The rows of T fall into several groups, and each row is roughly a mix of its group's hidden directions.
T (91 x 17):
[[ 30   2  21  20  17  20   9 -14  29 -14 -17 -30  -2 -10  15  35   7]
 [-12 -37 -23   1 -15   2 -24  23  -1   3  19  34 -23   9 -31  -4   5]
 [  2 -11 -18  38 -21   5   3  14 -18 -36  -2  35   3   4   0 -26  21]
 [  1 -17 -11 -21 -17  -2   3  -4 -26  10  43  34   8  14 -36   5   3]
 [-18   0  18  -5   0  -3  -7  20 -21   0  23  37 -14  23 -46 -15   2]
 [-10  -8 -10 -20 -22 -32  21   1  11  24  -6   2  38 -15  -3 -12 -37]
 [  8  33  28 -10  10 -27  10  -7   4  -9   4 -42 -40   0   4  -1  -6]
 [  2   9 -11  10  -3  39 -31   6 -45   4 -11  28  -3 -10  -6 -13  22]
 [ 25 -22 -29  11 -24  18 -15   8 -31   5  13  29 -18  -7 -14  24  12]
 [ -8 -24  16 -31  13 -22  12   8   6 -10  16  23  -5   6 -42 -23  23]
 [ 22  43  47   4   8  14  12 -19 -10  -6  -9 -24   0 -12 -14   7  -9]
 [-31 -34 -27 -23   8 -25  -8   7  41   8   4  -8   2   8  14 -14  -2]
 [ -2   5  47 -10  33  21   0  -6  28   1 -24 -11  16 -13 -25  -6   2]
 [-15 -30   0  30  12  23 -22  24  24 -20 -17  26  -9   7 -13 -11  20]
 [  0  12 -16  26 -20 -35  33   8  -2 -12 -13  -2  16   4  42  -5 -16]
 [-16  -9 -27  10   2  17 -21   3 -22 -24   7  25  -5  13  12 -30  40]
 [ 11 -10  16  23  17  41 -31  10  11  -9  -8   3 -33   1 -18  20  18]
 [-26 -10  12 -17  14 -23 -18  19  33   9   2 -16 -40   8 -21 -14 -13]
 [ -8  -4 -15  23   1  -7  11  13  21   8 -38  -6  27  -5  47   8 -16]
 [ 11  18  15  17  17  22  -4 -13  20 -14 -39 -34   6 -23  26  -6   7]
 [ -1 -24 -13  34  -6  13 -15  28  -6 -25 -10  36 -20   4 -11 -13  25]
 [-12   8  17  -6  22  11  -6 -10  40  13 -32 -35  20 -15  19  -4 -17]
 [ 13  29  18  -6  -9   0  34 -28 -30  -7  19   5  41   4  -5  -3  -4]
 [ 11  16  44  -9  24   4   3 -10  30   0 -24 -36  -6 -21 -12   1  -7]
 [  9  11  -3 -33   8 -50  31  -1  -9  14   0 -21  -7  -4  28  10   1]
 [  5   4  13 -40  19 -47  32   7   0  23 -13 -12   2 -10  11  10  -1]
 [-11  40   5  10 -17  -4   1   6 -46  15  21  13  -4  25   1   7 -26]
 [-12   2  -2  -6   0   5  19 -11   0  10 -18  13  67  -9  15 -17  -9]
 [-20 -22   8   6  16 -24  15  18  38   1  17   5  -5  39   3  27 -10]
 [ 39  15  16  14   7  22   7 -19   2 -15 -26 -30  -3 -29  14  16  15]
 [ -4  -4 -13 -18  -9 -35  27   1  -1  30  19   2  20  16  16  30 -30]
 [-15  -1   1  28   5   1   1  10  34 -16 -43 -10  21 -13  24 -27  -8]
 [ 19  28  50  -7   2   3  23 -14 -12  -4   2  -3  12 -11 -40  -3  -9]
 [-20 -14 -15 -32  13 -47   3  10  21   6   9 -19 -28  11  17  -9   6]
 [  7  -2 -15  12 -20  -1   3  15 -49  -4  21  44  -8  15 -15   3  13]
 [  0  25  27  -7  14  14 -15 -15  16 -10 -25 -37  -9 -27  -7 -33   1]
 [ 11  48  40   8  16  23  11 -24 -15  -6  -5 -20  17   1   6   6  -4]
 [ 22  11 -14  21  -1  40 -20  -8 -32 -13 -19   5  -5 -18  19   0  31]
 [  1 -25 -22 -15 -23 -25  26   1  -6  16  25  27  33   9  -7  14 -16]
 [ 12   3   1  -5 -15  16  -8 -13 -35 -21  29  20 -12  -2 -38 -24  24]
 [  0   7   9  17  14  36 -25  -5  13 -18 -38 -13   1 -26   5 -29  16]
 [  4  26   2 -16  -6 -21  35 -18 -21  19   4  -7  41   1  23  10 -20]
 [-13  19  39  -6  22  -8   4  -1  39   6 -22 -33   3  -5  -4  -7 -25]
 [-17  -6   2 -18 -14 -20 -14  23  -8  28  16  17 -25   4 -41  -6 -28]
 [ 14  11 -20 -11 -32 -23  26 -12 -43   5  31  14  14   4   3   4  -7]
 [ -6  28  10 -21  -8 -29  -6   9 -29  16  19 -10 -43   7 -17  -7 -18]
 [ 11  30  26 -31  16   4 -11 -21  -1  12  -2 -43 -24 -19  -9   0  -4]
 [  6  -7  17  24  25  33  -5  -8  38 -20 -30 -16  14  -8  15   6  16]
 [ -1  -8 -18   2  -6  15  14 -18   8  12 -10   5  64  -9  26   7 -11]
 [ -5 -40 -14   6  -6  12 -20  20   4   1  22  36 -17  16 -32  13   9]
 [-14  18  17   5  18   0 -17   1  29 -13 -31 -37 -20 -14  11 -32  -1]
 [ 13   6  19  23  29  27   1 -15  21 -29 -12 -22  -3   7  23  17  28]
 [-17  33  10  -1   9  11 -27   4 -13   1 -32 -16 -14 -21   6 -44   0]
 [ -2 -20   1  23   4  30 -25  13  -2 -28  -1  28 -19   3 -25 -16  32]
 [-14   4  23   2  32  -3   1  -1  49   3 -19 -35  -1   8  21  14 -12]
 [ -9 -23 -23  15  11  29 -22   0  34   7 -29  -8  21 -10  31   7   1]
 [  9 -31  -5 -11 -25 -20   9  15  -6  -3  17  33  -7  -8 -48 -12  -1]
 [-30  14 -11 -10 -13 -30  -6   6  12  25  14 -21 -10  16  11  -4 -46]
 [-15 -33  -1  -7  -2  -1   3  14   7  11  30  40  15  27 -32  17  -5]
 [ 17 -10 -17  13 -17  -6  -5  22 -39 -10  12  30 -38   4 -13   5  22]
 [  4  -3   4  28  16  21 -28  23   9 -13 -39  -4 -35 -14   8  -4  20]
 [ -9  20  15 -25   1 -27  17 -13  21  20  -8 -35  18 -11   8  -8 -35]
 [  7  -8   7  19   9  28 -27  10  -8 -27  -2  14 -37   0 -22 -11  36]
 [-16 -20  20   2  21  33 -27   0  30 -15   0   8  -5   4 -36 -18  18]
 [  0 -16 -19  -3 -14   6  19  -8  -7  16  -4  27  63  -5  10   5  -9]
 [ -1 -26 -31  11  16  13 -18  22  -3   8 -27  16  -7  -2  36  18  28]
 [ -3 -36 -19   6  21  22 -20   4  37  -3 -29  -5   6 -14  22   3  23]
 [  4 -28 -28  18  -1  30 -10  -1 -13 -19   9  34  14  11   7   4  38]
 [ -8  -5 -22   0   7  12   7  -9   6  20 -20   2  52  -2  44  13  -5]
 [ -4 -28 -20  24  -3  35 -24  16  -2  -4 -23  35  16 -11  -2 -10  19]
 [ 12  -1   8  14   4  12 -19  12 -18 -25   8  10 -52   4 -23  -5  32]
 [-32  10  16 -23   4 -36  -4  14  18  11   5 -14 -19   8 -19 -29 -28]
 [ 23  16  14  10 -10  -4   3  17 -46  -6   8  21 -38   1 -25   9  13]
 [  1  21  21   7   9 -19  -6  14  15  -8 -32 -34 -41 -18   5 -18  -7]
 [  2  -2 -29   1 -29 -29  30   2 -21  14   9  18  32   5  24  11 -20]
 [ 15  -8  -9  27   4  24 -23  26 -24  -3 -20  22 -33  -5   4  18  26]
 [ -4 -20 -20 -15 -21 -18  16   5 -22  17  33  37  21  17 -15  12  -8]
 [-26 -40 -37   1  -1  -5 -24  25  11   3   7  26 -16  17   4  -8  14]
 [-17  -6   0  16  12  -2   0  13  41   8 -43 -14  22 -10  30  -5 -19]
 [-15   8  16  11  15  37 -17 -24  39  -6 -11 -26  28  -1   5  -9 -13]
 [ 33  27  41  -6  16   2  21 -16 -15 -21  -5 -15 -12 -13 -15   2  23]
 [-13 -22   6 -12   1  -9  24   2   9  15  23  30  43  24 -17  18 -15]
 [ 15 -15 -19  13  -5   4 -15   5 -13 -21  26   5 -50  15  -2  16  30]
 [-11  -5 -30  -3 -14   9   1  -4 -25   4 -11  29  47 -13  16 -30   8]
 [-10 -11  -6  22  -8  41 -11   1  -8   7  -6  38  47   4  -9   1  -6]
 [ 12  38  12 -21  -5 -31  21 -18 -10   8   6 -40  -9  -9  15   0 -20]
 [ 26  24 -15   9  -9  19  -7 -11 -54  -7   2   2 -16  -8  19   8  26]
 [ -2 -26 -39   1 -22 -29 -12  22  -4  -3  16   8 -45   5   1  -2   4]
 [ 30   0  10  28  15  42 -11 -10   3 -18 -15  -9 -10  -8  11  30  27]
 [ -9 -37 -28 -12 -25 -28  13  11   6  11  27  28  14  10 -16   3 -14]
 [ -6  -1  25 -36  26  25 -25 -17  21  22   3 -21  -3 -10 -30   4  -3]]
One row of each group comes first, with its name. Which group is each row after those in?
[-11  24  36  10  31  33 -14  -3  14  -2 -36 -15  13  -9   2 -13   3]
(91)
[-11   4  23   4  30  23 -20  -3  41  -3 -34 -29  -2 -13   5 -11   1]
(7)
[  3  26 -11  -3 -18 -17  24  -4 -33  26   3   4  31   4  27  18 -28]
(107)

[-19  13  19  -4   9   4 -10   2  33  30 -23 -24  17  -8   1   4 -45]
(107)
[-10  -5   8  21  23  43 -18  -3  18 -16 -33   4  25  -8  11 -17  22]
(91)
[  9  -5  -3  -6   7  53 -35 -14 -14   4 -13   8   9 -25 -16 -10  24]
(7)
[-40 -10  14  -5  16  10 -27  22  10   7   3  26  -5  19 -34 -26  -1]
(91)
[  6   1 -19  15   5  -7  17   1   2  12  -8  -6  18  14  55  42  -6]
(7)
[ -9 -28 -20   3  -5   4  -9  16 -20 -14  21  45  -9  18 -18 -12  31]
(107)
[-16  -5   5  -5   4 -10 -24  20   0  -2  24   3 -57  21 -29  -6   3]
(91)
[  7  30  15  -6   1 -43  25  -2   2  -1   6 -36 -26   7  20   9 -17]
(7)
[-28 -27 -44  20 -18  12 -33  13  15   4   9  12  -3  14  13  -6 -12]
(107)
